cols: M N V A E
[117 142  99  98  94] = (209)
[135 140 141  63  79] = (8)
[120 142  98  98  95] = (147)
[118 141 100  99  95] = (18)
[113 139 101  96  93] = (102)
[115 141 100  95  94] = (90)
[114 140 105  98  94] = (127)
[112 145  76 105  96] = (52)
[107 144  45 118 101] = (74)
[117 142  98 100  93] = (108)
[104 146  43 121 102] = (104)
[124 142 124 109  81] = (66)
col: [ 99  96  95  98 105 118 100 121 109] | A
Table of tags by key:
[76] -> Q_663
[124] -> Q_509
[100] -> Q_529
[94] -> Q_457
[99] -> Q_20
[117] -> Q_289
[98] -> Q_204
join (209) 3:  | Q_20
order: [ 99  95 118 141 100] | (18)
diff (209): [117 143  99  98  94] | 2, [142]
col: [100 121 109] | A

cols: T S X Z W L J G
[182  87 213 175 168 225  65 155] -> (122)
[181 137 172 207  97 213 104 137] -> (78)
[205 138 153  89 130  94  79  86] -> (125)
[163 153 120 132 139 119 159 162] -> (115)
[103  99 121  95 164 164 159 112] -> (170)
[137 125 108 142 140 142 164 170] -> (69)
[ 94  37 166 175 150 165  81 161] -> (155)
[151 126 108 147 140 117 163 186] -> (135)
[ 99 119 173  97 177 167 124  96] -> (168)
[158 236 170 157  76 158 146  60] -> (124)
find: [130  94] | (125)
diff (78): [181 137 172 206  97 213 104 137] | 4, [207]
diff (69): [138 125 108 142 140 142 164 170] | 1, [137]
key -> tag
[79] -> Q_851
[162] -> Q_306
[81] -> Q_148
[159] -> Q_74
[78] -> Q_158
[161] -> Q_908
[160] -> Q_981
join (115) 7:  | Q_74

cols: Y R K F
[ 94 120  56 130]  (146)
[ 63  96 200 123]  (99)
[162  96 219 115]  (118)
[ 96 122  63 200]  (131)
[119  61 121  72]  (11)
find: [122  63] | (131)
col: [123 115 200  72] | F
diff (99): [ 62  96 200 123] | 1, [63]
order: [200  96 123  63] | (99)
col: [ 63 162  96] | Y

cols: H U C D
[117 145 112 215] -> (103)
[125 215 121 136] -> (46)
[117 146 215 112] -> (116)
[152 133 145 234] -> (75)
col: [215 146] | U
find: [152 133] | (75)
find: [145 112] | (103)
order: [112 215 146 117] | (116)
diff (46): [124 215 121 136] | 1, [125]
key -> tag
[132] -> Q_870
[215] -> Q_979
[145] -> Q_643
[147] -> Q_465
[146] -> Q_487
[133] -> Q_991
join (116) 2:  | Q_487

cols: Lol kuzev rez mov Zofu saso luk
[206 111 118 129 151 135 111] : (109)
[166 180 109 119 114 131 104] : (9)
[206 111 118 129 151 135  97] : (148)
[206 111 118 217 151 135  97] : (84)
[118 151  97 206 111 218 135] : (121)
tags:
[111] -> Q_796
[180] -> Q_629
[112] -> Q_88
join (109) 2:  | Q_796
find: [206 111 118 129 151 135 111] | (109)
order: [111 118 217 151 135  97 206] | (84)
diff (148): [205 111 118 129 151 135  97] | 1, [206]

cols: pesar rifun liriv nizok sim
[207 130  74 202 196]  (114)
[207 130  74 202 184]  (92)
[ 91  51 221  25 218]  (10)
[ 66  50  40 219 184]  (2)
[130  74 202 195 207]  (95)
[234 133  25 149 235]  (50)
find: [130  74 202 195 207] | (95)
diff (50): [235 133  25 149 235] | 1, [234]
order: [196 202  74 130 207] | (114)
col: [202  25 219 195] | nizok
col: [207 235] | sim
tags:
[207] -> Q_277
[184] -> Q_486
[208] -> Q_55
[91] -> Q_948
[66] -> Q_420
[65] -> Q_270
join (2) 1:  | Q_420

cols: ren dar sut lok
[ 84 126 155 121] : (19)
[109 115 219 176] : (28)
[218 176 115 109] : (85)
diff (19): [ 84 126 155 122] | 4, [121]
order: [109 115 176 219] | (28)
tags:
[115] -> Q_660
[109] -> Q_791
[110] -> Q_499
[177] -> Q_30
[116] -> Q_129
[176] -> Q_292
join (28) 2:  | Q_660
diff (85): [218 176 115 110] | 4, [109]

